Each path below is one point turned by a fixed rotation once a step. After each direction that follows a path, write how fast that rotation turns it, in degrees each step (0 if it stays still).
Each turn is a multiple of 5 degrees from 10 to 175, or 0.
Each row of a path follows its step; steps can be skipped.

step 0: [  4 -33  13  -8   5 -14 -11  33  -9 -16  -4   0 -35  -9  44  38  10   7
 -26 -25  22  45  14  -1  29  -3 -18   8  29  14  -7  10  31  21 -17   0
 -38  22]
step 1: [ 34   3   6  30 -15 -27  31  30  -7 -25  29 -34  -7   6  -3  16  30  10
 -25  22 -40   9  30 -13  12 -11  -4   1 -49  18 -15 -11  21  -7   1  21
 -24 -25]
step 3: [  4  23  19 -11   3 -21  -2  -7 -46  30 -20  -6 -35 -23  36  12   6 -36
   1   6  33  31  -6  36  35 -15  30  -6  -4  27  21   7  17  19  27   5
 -26 -14]
step 5: [ 18 -35  -2 -25  22  17  26  39 -15   3 -18  12 -26  -1   3   0  -7  36
   2 -21  26 -12  -8  17  13  30  29  -4 -34  -8  -9  15 -18   5 -39 -16
 -22  54]
step 7: [ 14   2   4 -21  30 -36 -13   4  28 -21  20 -15  33  22 -16 -10  33  36
  17 -29 -11 -16  27   3  11  11  44  -7  19 -22   2   5  22  -6  16   9
 -45 -27]
step 8: [ 11  20  -2   2  20 -17 -23  -6  -4 -33  -3 -12 -17  -6  10  46 -20  20
   9 -36  49  35  10  25  39  26   9   5 -30 -20 -12   1 -22  15   2  23
 -22  28]
step 10: [  8 -15   0   4   8 -32   6  -7 -16  21 -20   3  -1  33 -13 -31 -34  49
 -23 -23   0   3  13 -12  -9 -16  39 -20  15 -27  24   0  44   2 -28   2
 -44  15]
step 11: [ 24   0  36  -1   7 -48   3   8 -25 -19  -4 -38 -26   6  10  43 -39 -26
 -17   7  37  12  -2   8  -6 -14  32  14 -12  12 -10  45  15   4 -21 -11
   5  19]
step 15: [-10 -27  -5  28  21  -6 -15  27   3  10   9   5  20   2 -33   8  21  37
  13  -9 -30   9  -2  39  27 -25  54   8  35  36   4 -15   1   7 -14   9
 -35  12]
Speeds:
[ -3  12  -2   6  -6 -13  -7   6   5  -1   2  -8   0   8  -2   0 -16   6
 -12  -1  -4   4  -6   1 -10 -11 -11  13  14   3  -3   2  -2   4 -11   2
   1   3]  25
[ -1   2  -4   6 -14  -4  11  -3   1  -4   3   9 -10  18  -7   3   1   3
   0  -4 -15 -16  -3  -3   5   8  11  -6  11  -2   1  -1  -4   0   3   9
  -3  -3]  130
[  7   2  -4  -6  -1  -7   1  -4   3  -1  -7   6  -3  -4  -9 -17  -6   1
   2   3  12 -13   8  -4  -7 -11   7  -6  -2  20   0  -7   8  -6  -4  10
   4   0]  90
[ -3 -13   1 -13  -4   7   4 -13   3 -10   9  -2 -12  -3  11  -1 -17  -3
   1   5  -3   0   1   6  -1 -12   1   8  -4   0  -2   1  -8   3   8   6
 -12  -2]  135
[  5   1  -3  -3   3   2   2  -3  -8  10   3 -12  -2   2  -1  14   5  -1
   9  -5  -7   0  -1 -10  -8  -5  -5   3  -8  14   6   7  -3   8  -2  11
   9 -18]  135
[ -1   5  -5 -11   4   2   2  11   2  12   0   7  -2 -11  -3   3  -4  -2
  -3  16  -1  -5  -7  -4  -5   3   2   4   2 -19   4  -2  12  10   2  18
  -1  -1]  100

step 0: [ 11  -3  10   4 -38  15  -6  -9   1  -1  44  18  17  16   9   1 -26  -9
 -15  34  11 -48 -26   7 -20   5  16 -40  17   8 -21  22  -5  22  13   3
 -31   0]
step 1: [ 41 -21  13  -1  -6  -6   6 -17  12 -23   1  -9   9 -21 -21 -16 -25  27
  -6  -8 -29   6  25 -14   7 -27  13  12  23 -11 -16  -6  15  44  40  39
 -15  22]
step 3: [  2  47  10  -9 -16 -51  12 -15  15 -19   3   0 -20 -24  12  -1 -34  27
 -25  13 -12  12   9  17   5 -30 -10 -36  18  19  -1   0  -7  10 -22  17
   3  33]
step 5: [-31 -15  17  29 -13  -6  10 -15  22 -16  -3 -46  11 -15 -18  13 -31   8
 -27   3 -27 -31  41   8  18  -2 -22  24  27 -16  -5  19  12   3 -13   5
 -14  27]
step 6: [ -3  55   1  30 -31  12 -13  22  49   8  -2  22  16  18 -10 -17  -2 -10
  10  18   7 -20   4  -3  -8  -5 -22 -23  14 -17 -28 -10  29  -2  31 -12
   4  22]
step 8: [ 17  17   2   2  22  42 -31   4  36 -32 -28  -6   6  23  17   2 -15  21
 -22  28 -21  -1  10   8  28  16  -1 -28  20  -6  21 -10  33  -1  11 -11
  -9 -36]
step 9: [  6  11  -7  -1  -7  16  18   6  24  15 -10 -15 -14 -13  15  -7 -37   5
 -10  36  20 -36  48  -7  25 -19  -6   3  -3  36 -24  11 -22 -26 -20  19
 -33  17]
step 14: [-36  11 -32 -12  23  31 -35 -24  20 -24  12   3   3 -20  12  15 -27   7
 -19 -16   7  -9 -27  21   4   8  -6  -9  14  17  15  -2  55 -17 -16  16
  -4  27]
step 16: [  0  -2  25  -9 -14  31 -37  11 -14  -4  -5  33  39 -26 -28   7 -32 -13
 -21 -19 -16 -32   2  -3 -10  37 -12 -22  -4  -1 -34  -4   6 -18  14  12
 -20  29]
Speeds:
[  0   3   6  -1   1   1   2  -4  -7   9   3   0   1   1  -2   9   4   3
  -2   2  16   1   4   7   6   9  -4 -15 -14  -7   6   6  20  -2  16   5
  -2  -3]  175
[ -6  -1   9   4  -7  -9   0 -17  -1 -19   2  -9   3   6  -2  -2  -2   5
 -13   3  11  15   0   4  -2   2   6  -1   8 -11   1  -8  -4  -5  -6   2
   1  -2]  155
[  9  13   2  13  -3  -4   4  -9 -18   1  12   1  -2   5   0  -3   7  -2
   0  11 -10  -3   4   3   5   0   6   7  11   7   1   8   5  14   3  -2
   6   1]  10
[ 12   6  -3  -6   3  -3 -10   3   4  -8  11  15 -13   5  -2  -1  -2   0
  -8 -11   3   0  15   3  -8  -2  -3  10  -3 -14   4  10  -5  -2   6  -6
   2  -2]  70
[ 16   6  10   3   6  -7   3   1   5   1 -10   5   5  -1  -2   6 -15  -5
   6   3   3  12  -5   5 -10   0   3   9  -7   4  -2   4  15   2 -14  -1
   1 -11]  70
[  3   6 -13  -4 -23   0   2  -1   9   9   8  -2   0   8   4   1 -11   4
  11  11   4  -4  -1   9   4  -3  -7  -3   1  -4   8   2  -5  -6  -8   4
  11  -5]  120

step 0: [-12  41  11   1 -37   0   3  33  10  -2   1  -3  15  -1   1  35  -4 -14
   1 -14 -13  23  42  29 -11  -9   4  -5   6 -27 -23 -24 -35 -51  -9 -35
 -29 -20]
step 3: [ -7 -33  32   5  12  28 -24 -35 -17  -1   1 -11 -21  37  50 -20 -30 -13
  -9   0 -18 -22 -10  -2 -17  -9  31   1  14  30   4 -19  32 -18 -34   0
 -29  11]
step 7: [-34  44 -17  17   3  -5 -15 -30   5 -28  21  19  27  20  -9 -39   7  -7
  -1  25   6 -12  25   4 -54  -2  44   0   3 -11   0   6  27 -32 -17   0
   8  16]
step 8: [  0  -6  40   0 -31   0 -46   7 -35  -4  14  11   3  12  -2   6  -5  17
  -7 -37   8 -24   2   6 -34  25 -12  -3   5  10  10  54  21 -35 -39 -11
  -7  27]
step 11: [ 10  -6 -22  13   2  18  38  -6  -9  -3 -19  -1   1  37   3 -13  18 -18
  21  23 -21 -34  22  37 -20  -5  30 -39 -26 -40   2   1 -38   0 -17 -14
 -25 -28]
step 13: [-24  22 -11   3 -23  15 -38  19 -37  -7  36 -30  -9  13  16  -1  42   6
 -34   6  17 -26  26  -5  16  43  -9   5   9 -16  22  -4  -5 -35  -2  -9
  17 -33]
step 14: [-28 -13  19  20 -43 -17  -8   6 -34  15 -19  -3  -4  -7  18 -14  -9  -9
  29   3  21  -9   5 -34   7  49  39  11  -3  29  -5 -33  34 -20  18 -32
   8   8]
step 15: [-15 -35  47 -14  -7 -18  54 -24 -16   5   1 -34  34  10  21  32   6  -1
 -16   9 -14   8  32 -10   0   6  30 -30   4 -12  -9   1   1 -41  -4 -13
 -13  24]
step 16: [  9   5  48  26  27  35  10  -2 -34   4 -47 -20 -17 -11  15  25  14   1
  36 -24 -29  -3  -1  36 -15 -22  -5 -20   2  -4 -27  -2  -8 -19  22 -18
 -29   0]
Speeds:
[ -1 -11  12   4  13 -11   3  -5   0  -8  -3  -4  -4   5   0 -10  -1  -1
   2  12   5  -5  -7   9 -13  -4  -2  -1  -1 -19  -5  -4   1  -6  -1   8
  -3  12]  85
[  4   1   1  10   7   8  -6 -12   7   0  -2   2  -9  -8  -3  -7   6   2
   2  -5 -12  15   8   1   7  10  10   7 -11  -9   0   8 -12  -3  -6   0
   5   7]  70
[  2   9 -10   5 -11   0   0 -10   5  -5  -1  -6  10   3  -1  -6  -6   3
   5  -2   7  -5  -8   0   2   5 -10  -8  -1 -10  -2  16   3  16 -14  -8
   0   7]  25
[  1  -5  -5   4   6  -6  -1   9   2   0   7  14  -1  -3  -7  -2   8  -3
   6  -6   3 -20   7  -4  -5  -1   5 -10 -14   5   7  13   4  -2  -7  12
   5  -1]  20
[ -3   3 -15   3   8  15   6 -11   2  12   7  -7  -2   4  -3   7  -1  -8
 -14  12  15   1   5   0  -2   0  -3  -5 -12   1  -1  -1   2 -10   0  -1
  -7   1]  170
[ -3  -8 -10   4   1  -8  -3   8  -9   7  -8  18   5   0  -4  -1 -10   0
 -10 -17   7   7  -2   4   9   1  -6  -5   2 -12 -11   0  -2 -11   1  -5
  -1   3]  175
[  6  -4   4   7 -11  -4  10  -1  15   1  -9   3   7  -5   9  13   7  -3
   3   0   4  -5 -10   2  12  -2  -3   5  -6   1   8 -12  -1 -14 -11  -2
   5   7]  70
